Each path below is one point turned by a fixed rotation once a step. After each direction that follows a path, write how fast that rotation turns it, in deg/step (0 if it stays still).
Each turn is a multiple of 5 degrees from 10 to 175, or 0.
Each row of a path follows its step; steps can be skipped.
path 1
step 0: 7, 2, -46, -18, -14, -6, -33, -3, 21, 11, 31, 51, -40, 3, -17, -31, 32, 31, 4, 13, 1, -13, -33, 26, -34, -30, 35, 17, 0, 39, 16, -24, 6, 17, -9, -8, -33, -16, 13, 41, 19, 34, 28, 4
step 1: -12, -29, -24, 17, 18, 44, -26, 2, -56, -32, -30, 2, -23, -11, 28, -39, -41, 12, -3, 10, -24, 14, 7, 23, -8, 25, -7, 13, 1, -5, 1, -2, -24, 43, 50, 10, -12, 5, -22, 28, 29, 33, -12, 40
step 2: -18, -18, -3, -7, -6, 55, 21, -27, -47, -15, -14, 59, -6, -15, -9, 32, 45, 20, -31, 32, 11, 9, -41, -3, 4, 25, 18, 13, 11, -9, 19, 8, -31, -32, 7, 21, 47, 22, 2, 7, -1, -24, -9, -19
step 3: -9, 14, -50, -34, 29, 21, 12, -6, 36, -6, 17, -2, -11, -61, -7, -20, 54, -24, -19, 16, -9, -3, -15, 17, 35, 11, -18, 15, 4, 30, 36, 10, 37, 0, 8, 15, -33, 24, -6, -7, 31, -20, 29, 22
step 4: -30, -12, -36, 4, -19, 27, 9, 16, -2, -42, 3, 5, -8, -10, -5, 5, 6, -40, -5, 31, -18, -7, -12, 16, -37, 3, -1, -7, -38, -28, -62, -27, -5, 47, -31, -14, -7, 49, 5, -19, 23, 36, 15, 24
step 5: -5, 4, -1, 12, -21, 45, 11, 49, -17, -12, 5, 22, -8, 20, -33, -30, 23, 1, -12, 13, 48, -25, -55, 15, 11, -10, 40, -26, -48, 19, 17, -13, -5, 26, -1, 6, 14, -38, -20, 49, 23, -5, -13, -15
step 6: -24, -1, -31, 31, 46, 38, -47, 16, -21, -3, -16, 5, -30, -13, 35, -3, 47, 33, -26, -12, -13, 4, 4, -19, 7, 21, 20, -33, -13, 54, -19, 16, 22, -11, 36, 15, -45, 2, -1, -11, 6, 5, -28, 17
step 7: -3, 7, 24, -34, -11, 29, -3, -24, -1, -25, -6, 53, -63, -41, 28, -15, 19, 25, -35, 9, -8, -15, -8, 3, -33, -4, -4, 24, -27, -44, -4, -10, 8, 22, -7, 26, 16, 7, 46, -39, 2, -6, -18, 2
step 8: 13, -29, -39, -21, -17, -15, 25, 6, 35, -13, -29, 26, 13, -25, 9, -22, 17, 5, 0, 17, 12, -4, -42, 6, -3, 55, 14, -30, -4, 31, 46, -17, 3, 59, 22, 14, 21, 0, 25, 15, -2, 1, 45, 26
step 10: -22, 9, 39, 23, 11, 60, 11, 12, -36, -9, 49, 51, -9, -15, 7, -7, 26, -1, 7, 29, -11, -4, -6, 28, 35, 9, -10, 23, -27, -4, 19, -41, -29, 0, 5, 34, -15, -32, 14, 11, 27, 35, 16, 10
step 11: -9, -80, -32, -20, -4, 42, -4, -18, -2, -6, -11, 27, -33, -19, 3, 22, 22, 16, -36, -18, 37, -4, -9, -6, -1, 40, -18, 6, -26, 30, 7, -7, 39, -26, -4, -35, -24, 7, -17, 26, 20, 24, 16, 30
Directions:
-8, -4, -6, -17, -2, -1, 4, -14, 8, 5, -1, 0, -6, 18, 5, -19, 1, -2, -4, 2, -1, -6, 2, 2, 1, 2, -26, -7, -6, 3, -5, -6, -8, -2, -5, -8, -4, 0, 16, 5, 3, 7, -3, -4 : 100
-12, 17, 13, -7, -12, -9, -9, -3, 16, -8, -10, -2, -9, 2, -2, 12, 4, 0, -2, 5, -8, 6, -5, 6, 2, 6, -10, -1, 1, 7, 7, -11, 11, 3, 2, -6, 10, 14, -12, 0, -2, -5, 2, 6 : 80
3, 8, 3, -11, 24, -1, -5, 10, 8, -3, 17, 1, -6, 3, -12, -3, 5, 5, 8, -2, 13, -11, 4, -13, 1, 14, 2, 1, 5, 5, 15, -3, -3, 3, -1, -4, 13, -1, 2, 10, 2, 4, 9, 2 : 140
-1, 10, -9, -5, -2, -17, -3, -18, -8, 6, -12, 8, -16, -1, 1, -2, -7, 9, 3, -2, -1, -3, 9, -3, -13, -1, 9, -1, 2, 9, 7, 10, -15, 10, 14, 17, 6, -3, 2, -2, -1, -2, -1, 1 : 55
1, -22, 7, 5, -15, -1, 3, 14, -3, -2, -7, -2, -6, -1, -12, 1, -9, 3, 1, -4, 5, -17, 14, 9, -13, 11, -11, 0, -3, -13, 7, -1, 4, 4, 2, 6, 3, 9, 1, 7, 5, 1, 3, 9 : 110
path 2
step 1: -58, 0, 33, -1, -34, -16, -2, 28, -14, -22, -28, -30, -12, -28, -9, 10, 25, -7, -23, 29, 25, -55, 43, 17, -12, -31, 27, -2, 4, 0, 37, 45, 45, -8, 1, -34, -28, -2, 35, -22, 12, -29, -14, 35
step 2: -34, 21, -38, -25, 39, 47, -24, 8, -1, -26, 1, -57, 10, -28, -10, 30, 40, 3, 43, 14, -43, 26, 26, -5, -24, 10, 33, -29, 20, 6, 13, 30, 45, -26, 46, -8, 4, -16, 14, -6, 12, 13, 10, 22
step 3: 3, 18, 31, 13, 15, 40, -54, 10, 11, -12, 17, -34, -28, -6, -2, -6, 28, -1, -5, -38, -21, -26, -21, 11, -38, 27, -53, -72, -3, -19, 9, 22, -13, 33, 39, 13, 37, 16, 0, -7, 38, 18, -2, -33
step 4: 17, 1, 29, -10, -3, -18, -3, 2, -35, 0, -14, -17, 17, 23, 34, -10, -30, 18, -22, -50, 46, 30, -32, 13, -47, -6, -1, -45, 36, -43, 19, 0, 32, -1, 45, 36, -32, 9, 20, 28, -10, -2, -41, -39
step 5: 9, 13, -40, -22, 12, 15, 69, -34, 1, 19, -11, -4, -31, 40, -22, 1, 4, -52, 8, -43, 21, 18, -7, 43, 6, 30, 3, 4, 65, -24, 19, 6, -7, 14, 3, -4, -30, -19, 48, 29, 0, 9, 28, -23
step 6: 65, -48, -31, -41, -3, 19, 25, -48, 9, -22, 42, 28, 8, 1, 5, -20, 5, -55, -16, -39, -24, -26, -15, -10, -16, 11, 26, 11, -26, -6, 14, 49, 7, 10, -37, -2, 20, 15, 25, 4, 4, -30, -5, -20
step 7: 72, 16, 23, -50, -49, -6, 6, -10, -37, 26, 14, 24, -29, -21, -7, -36, -14, 32, 17, 18, -19, 7, 11, -38, 23, -11, 31, -5, -6, 10, 22, 45, -24, -7, 4, -1, -21, -31, -33, -14, -9, -34, 14, -50
step 8: -26, 16, 10, -20, 11, -5, 30, -13, 35, 15, 12, 28, -4, -13, -22, -4, -45, 38, -11, -10, 24, 2, 75, -69, 42, -19, -6, -1, 14, 2, -23, 54, -45, 16, 27, 8, -5, 9, 12, 19, 13, -15, 21, 15
step 9: -5, 13, -19, -12, 20, -1, -17, 25, 32, -9, -34, 20, -44, 0, 19, 52, -70, -19, 8, 29, -7, 11, 20, -33, -10, -4, 15, -13, -63, -65, -34, 26, -20, 13, -26, -23, -14, -4, 9, 8, 4, 9, -18, 37
step 10: 21, -35, -26, -17, -31, 10, -1, 10, 19, -2, -54, -29, -9, -28, 2, 0, -11, 21, -7, 14, 7, 21, -16, -23, -12, 56, -53, 24, -28, -54, -29, -8, 15, -19, 26, -4, -22, -10, -46, -48, 11, 4, 28, 44
step 11: -47, -1, -18, 13, 18, -34, 10, 31, -15, 4, 3, 2, 20, 1, 31, 3, -36, -2, -9, -43, 21, -18, 6, -24, -3, 70, -22, 23, -25, 19, 18, -25, 8, 3, 43, -16, 27, -10, -19, -65, -44, 28, 32, -29
Directions:
-2, 0, -6, 13, 13, 8, 3, 0, 18, -18, 4, -1, -8, 19, -6, -3, 0, 0, 7, -3, 2, 3, 5, 5, 7, -7, 16, 4, 3, -10, -1, 8, -1, 1, 4, -4, 20, -1, -9, -2, -11, 5, 2, -3 : 115
14, 3, 12, 9, -9, 5, 11, 9, -7, -7, -10, -16, -9, 1, 2, -5, -11, -2, -4, -11, 8, -1, 3, -8, -6, -2, 5, 8, 3, 14, 1, -7, 0, -7, 6, -8, 1, 11, -18, -2, 11, -8, -8, 0 : 110
6, -21, 2, 5, -3, 12, -5, -7, 5, -6, 3, 1, -13, 0, 10, -3, 8, 12, 2, 6, 5, -8, -12, -9, 4, -3, -7, -7, -8, -1, 1, -3, 14, 17, -6, -3, -12, -10, -14, 3, 1, 3, -7, -8 : 110
0, 5, 5, 4, -10, -20, -11, -4, -11, 3, -12, 0, 7, -1, 4, -2, 4, 14, 1, -12, 16, -12, 7, 3, 16, 6, 9, -5, -1, -3, -4, 6, 2, 8, 5, 12, 7, 1, -9, 5, -5, 2, 9, -9 : 100
